Small tables with named rows and columns. After each table, cells are looked up by row and column.

saf
cols = rizos, bibatup, sunub, lib, gufu, kap
vunik: [43340, 57906, 52188, 82965, 31737, 26262]
kif: [41803, 61938, 8464, 21428, 54890, 91615]
tef: [52787, 11436, 10460, 280, 70847, 84107]
kaza: [32454, 54683, 47770, 57477, 37725, 40056]
kib: [48365, 29355, 54786, 50652, 42291, 19883]
ver: [61784, 43884, 44567, 42883, 28833, 38143]

vunik, bibatup -> 57906
kaza, lib -> 57477
tef, rizos -> 52787
kaza, sunub -> 47770
kib, kap -> 19883
kaza, kap -> 40056
kif, sunub -> 8464
tef, lib -> 280
kif, gufu -> 54890
ver, kap -> 38143

Table lovigod
         divebog   bet  pirag   riz   zet
fulega      0.24  0.29   0.45  0.40  0.52
noluted     0.22  0.25   0.47  0.46  0.29
mik         0.35  0.83   0.56  0.36  0.20
fudolir     0.31  0.05   0.00  0.30  0.33
mek         0.37  0.37   0.16  0.21  0.38
rokana      0.39  0.13   0.46  0.29  0.36
dut         0.28  0.69   0.03  0.26  0.21
zuk         0.38  0.29   0.50  0.24  0.41
mesuvu      0.29  0.27   0.77  0.20  0.12
vumunu      0.26  0.32   0.25  0.34  0.20
sut         0.14  0.66   0.46  0.28  0.49

dut, pirag -> 0.03
mik, riz -> 0.36
vumunu, divebog -> 0.26
rokana, pirag -> 0.46
sut, divebog -> 0.14
mesuvu, divebog -> 0.29
mesuvu, pirag -> 0.77
sut, riz -> 0.28
mek, divebog -> 0.37
mek, zet -> 0.38
noluted, pirag -> 0.47
mik, bet -> 0.83
fulega, divebog -> 0.24
mik, divebog -> 0.35

siparot
         zus  nagonu
maza      62      63
topes     31      16
mamek     35      22
nur       70      79
fuvol     56      58
kog       60      63
sifi      69      79
refop     99      70
tabot     33      19
dutur     66      75
bazorim   38      25
matasul   42      32
dirakes   39      59
rap       36      23

zus of bazorim = 38
zus of sifi = 69
nagonu of kog = 63
nagonu of dirakes = 59
nagonu of refop = 70
nagonu of mamek = 22
zus of maza = 62
nagonu of rap = 23
zus of topes = 31
zus of refop = 99
Row with the largest zus: refop

pud.tsv
	zizorum	nobagal	goba	kudara	kitut
lil	135	127	74	147	90
dod	96	42	93	30	119
nugotu	140	141	73	167	93
tutig	90	28	90	11	115
popu	131	174	71	207	84

popu, zizorum: 131
nugotu, goba: 73
popu, kitut: 84
lil, nobagal: 127
popu, nobagal: 174
lil, goba: 74
tutig, zizorum: 90
Row with the largest goba: dod

zavoki
         zokud  melako  zemef  pimiz  lum  visev  dabita  fosozog  luniriz
pidefom     96     223     41    119  190    153      55      101       50
gavikog    157      60    187    100   99    135     160      167      168
zun         97     149    101    182  120     76     121       75      130
vel        129     180     82     95  204    171      86      127       57
res        146     125    131     61  145    196     116      177      100
faval      154      71    173    147  105     93     184      123      162
zod        143     125    130     68  138    188     115      173      105
kagibe     133      56    184    163   54     69     174      123      206
zupuzav    174     119    135    107  149    137     143      145      114
biva       126     183     80     78  198    194      87      140       48
legilog     60     195     66    131  157    140      69       94       77

What is the melako of res in zavoki? 125
What is the lum of kagibe in zavoki? 54
What is the fosozog of biva in zavoki? 140
What is the zemef of kagibe in zavoki? 184
What is the visev of gavikog in zavoki? 135
What is the pimiz of res in zavoki? 61
What is the luniriz of gavikog in zavoki? 168
What is the luniriz of res in zavoki? 100
What is the zemef of faval in zavoki? 173
What is the zokud of kagibe in zavoki? 133
What is the visev of vel in zavoki? 171
Row with the largest zemef: gavikog

satated:
	gunerok	vol	nin	nomogon	fad	fazepod
gelevas	114	84	209	1	207	133
ziv	63	91	35	64	168	163
pumesen	49	76	52	53	142	105
von	111	174	107	74	123	9
gof	207	180	90	127	116	114

What is the fad of ziv in satated?
168
What is the nomogon of pumesen in satated?
53
What is the gunerok of von in satated?
111
What is the vol of gelevas in satated?
84
What is the nin of von in satated?
107
What is the nin of ziv in satated?
35
What is the vol of von in satated?
174
What is the nin of gof in satated?
90
What is the fazepod of gelevas in satated?
133
What is the fad of gof in satated?
116
What is the fad of pumesen in satated?
142
What is the fad of von in satated?
123
What is the nomogon of von in satated?
74
What is the gunerok of pumesen in satated?
49
What is the nomogon of ziv in satated?
64
Row with the largest nomogon: gof

